Rows are one point carried round by a steady rotation, each followed by how many ticks it has turned.
The counts run from 0 to 440.
-6,5,0,14,-12,-25,-33,11,-2,18,24,-7,29,4,27,-14,10,-4,-3,-34,0,-44,-38,69,-3,9,-49,35,10,5,-5,-29,25,12,1,-1,-1,-10,9,-31,-14,-40,32,-18,-1,-10,-17 => 179
14,0,-39,-10,-25,1,16,-12,-4,0,1,-14,7,-26,41,21,-12,4,41,-14,-11,11,-4,-48,51,-13,52,26,15,-13,-8,-15,-12,-17,12,-8,2,1,-19,34,-8,43,-4,31,11,6,20 => 85
-8,1,-10,4,-2,-16,-50,-17,-27,30,9,-11,6,16,8,-29,9,16,13,-21,47,5,-60,17,-11,-17,-15,10,-4,-1,-3,-46,10,-12,13,-25,37,-31,23,-28,-9,-27,20,-40,2,-5,-20 => 418
-2,3,-17,-30,-25,-33,-2,-30,-5,7,12,-24,34,-41,50,-18,-15,-13,24,-10,24,-2,-28,-32,25,-8,40,57,-33,-28,-8,-23,4,-13,7,-12,22,-25,-18,17,-4,4,15,22,20,-11,6 => 144
23,-19,-32,-6,-6,-2,-20,-9,-11,32,-2,-17,-7,-10,2,-4,-1,37,57,9,28,15,-46,-45,21,-51,42,-5,-2,-17,0,-45,18,-18,4,-12,33,-15,5,-2,6,5,-2,-9,11,9,-9 => 438
17,3,-44,12,-26,14,12,0,-12,-2,2,-5,-4,1,32,33,-1,6,39,-24,-30,12,-4,-24,58,-6,32,9,49,10,1,-14,-31,-20,22,-13,-6,22,-9,25,-23,50,-4,23,4,12,26 => 351
9,-1,-31,-21,-25,-16,10,-19,-4,-1,5,-22,23,-37,39,3,-16,-1,40,-10,3,8,-13,-46,48,-13,56,40,-6,-22,-8,-17,-1,-14,6,-10,11,-8,-27,33,-1,29,-1,32,21,-2,15 => 410
28,2,-23,24,-15,7,-11,40,9,16,17,10,2,11,19,29,21,22,27,-28,-46,-45,-12,58,22,-8,-41,5,53,22,4,-21,19,5,2,3,-20,29,-1,-23,-11,-6,11,2,-6,2,0 => 239
31,-2,-38,33,-7,23,-15,33,-12,13,7,8,-17,27,5,34,21,34,41,-27,-32,-23,-17,25,23,-20,-16,-21,66,24,1,-28,1,-12,12,-7,-8,32,12,-11,-13,19,1,-9,-12,10,3 => 52
3,-7,-7,-21,-17,-36,-22,-7,9,20,15,-18,37,-32,25,-25,-7,3,20,-7,23,-32,-42,12,-1,-16,3,48,-34,-29,-7,-35,40,7,-12,-4,12,-26,-8,-19,9,-39,22,0,21,-13,-18 => 200
1,14,-30,31,-7,13,-26,-4,-29,5,8,8,-9,44,21,19,13,4,17,-49,-12,5,-15,26,26,8,-19,-7,63,39,2,-19,-32,-21,30,-21,2,15,17,4,-28,28,8,-15,-19,4,9 => 211
-10,9,-9,26,-1,-17,-50,-17,-34,23,11,-6,1,37,7,-20,12,6,5,-38,28,0,-51,38,-9,-3,-34,1,21,19,-7,-39,-7,-9,19,-23,27,-18,28,-26,-23,-14,20,-39,-11,-5,-11 => 71
4,-9,-11,-2,-2,-20,-43,-10,-18,36,10,-18,8,-1,3,-31,3,23,27,-10,43,-5,-66,1,-7,-31,6,12,-19,-11,-4,-52,25,-11,2,-14,33,-35,20,-23,1,-30,18,-26,9,-4,-24 => 93
-13,1,-12,3,-5,-19,-43,-30,-32,27,14,-12,7,11,8,-35,0,11,22,-21,51,12,-58,1,-7,-19,4,11,-12,-1,-8,-45,6,-14,13,-26,42,-38,19,-19,-7,-14,15,-36,0,-1,-19 => 417
-20,5,-10,14,-3,-13,-45,-23,-33,24,11,-5,3,33,10,-26,4,6,0,-39,43,5,-51,25,-7,-5,-23,0,13,8,-6,-39,-10,-13,19,-29,30,-26,26,-25,-15,-5,19,-40,-7,-6,-12 => 70
5,3,-14,-28,-26,-29,-2,-13,6,5,9,-22,36,-50,39,-7,-16,-8,36,-5,11,-15,-27,-21,23,-10,34,60,-28,-32,-8,-25,26,1,-6,-6,11,-18,-23,12,1,-10,14,22,26,-3,7 => 305
-14,13,-10,28,-5,-7,-42,-21,-38,14,11,1,0,42,12,-17,14,-1,-5,-49,22,5,-40,37,2,8,-30,2,32,26,-6,-32,-17,-16,23,-32,17,-15,27,-16,-26,-5,18,-41,-14,-5,-5 => 314
17,9,-19,29,-12,1,-19,33,-1,15,21,8,12,17,19,25,22,13,17,-32,-32,-45,-18,65,12,-2,-47,13,49,20,-2,-23,22,7,0,-2,-20,22,6,-28,-18,-14,14,-11,-3,3,-2 => 76
18,1,-36,-22,-34,-9,22,-7,10,-2,4,-21,21,-43,47,16,-12,0,41,-9,-9,2,-9,-40,49,-10,53,41,-2,-23,-5,-20,2,-13,4,-2,2,-1,-26,31,-3,25,3,40,24,1,25 => 409
-5,-5,-12,-6,-2,-18,-46,-24,-22,33,8,-14,5,5,4,-30,0,16,20,-16,47,3,-64,0,-10,-30,1,11,-11,-7,-9,-51,18,-13,9,-26,35,-34,18,-25,-7,-27,16,-33,-2,-5,-20 => 255
-6,1,1,-22,-18,-37,-22,-9,7,18,17,-22,41,-32,32,-25,-7,-4,12,-15,23,-29,-45,17,-1,-4,-3,53,-32,-26,-11,-31,37,5,-7,-5,10,-26,-6,-18,4,-38,25,-4,15,-15,-12 => 201
34,-18,-28,-11,-14,-6,-7,15,3,33,0,-16,7,-30,11,0,3,39,59,16,9,-21,-41,-29,13,-49,32,14,-9,-21,-6,-46,40,-2,-9,-2,15,-8,-2,-12,13,-23,4,11,18,5,-15 => 34
-21,13,2,-17,-21,-40,-21,-25,-7,5,17,-20,46,-22,48,-25,-10,-23,-10,-34,26,-19,-34,29,6,19,-13,61,-23,-17,-15,-17,9,4,5,-15,11,-29,-9,-7,-17,-23,32,1,7,-14,2 => 122
6,17,-6,23,-23,-12,-12,20,3,1,24,7,29,7,37,16,14,-7,-3,-44,-32,-46,-7,66,13,23,-52,39,37,11,-5,-12,9,11,7,2,-20,16,-9,-12,-20,-12,23,3,-2,-7,2 => 344
-2,-5,-25,-17,-14,-14,-16,-42,-21,17,2,-22,3,-14,20,-19,-13,11,37,-4,39,27,-39,-49,26,-24,53,10,-15,-15,-7,-35,-4,-22,15,-24,36,-29,1,19,-5,15,4,-7,11,6,6 => 251
-7,14,-19,32,-12,7,-26,-15,-31,7,13,6,-7,49,18,7,12,4,-1,-49,-5,5,-24,37,18,12,-31,-6,57,38,1,-25,-36,-20,33,-22,7,4,20,-8,-31,20,7,-24,-22,3,13 => 48
13,1,-34,-18,-27,-13,8,-21,-1,1,1,-20,20,-34,44,8,-12,-4,38,-6,8,9,-16,-51,46,-10,56,31,-6,-19,-6,-16,-6,-22,16,-12,13,-6,-20,30,-3,32,3,27,18,9,23 => 329
32,-7,-40,24,-9,28,-11,24,-3,17,5,7,-23,19,3,35,19,38,52,-11,-28,-10,-17,2,32,-29,7,-22,62,19,6,-34,4,-16,15,-9,-4,26,6,-7,-10,21,-7,1,-4,15,4 => 296
2,4,-10,32,-5,-7,-41,8,-25,26,17,3,3,36,6,-6,18,19,7,-36,1,-26,-35,57,-5,-5,-46,2,33,21,3,-34,5,-2,11,-12,8,-2,21,-35,-21,-18,18,-36,-11,-5,-14 => 73
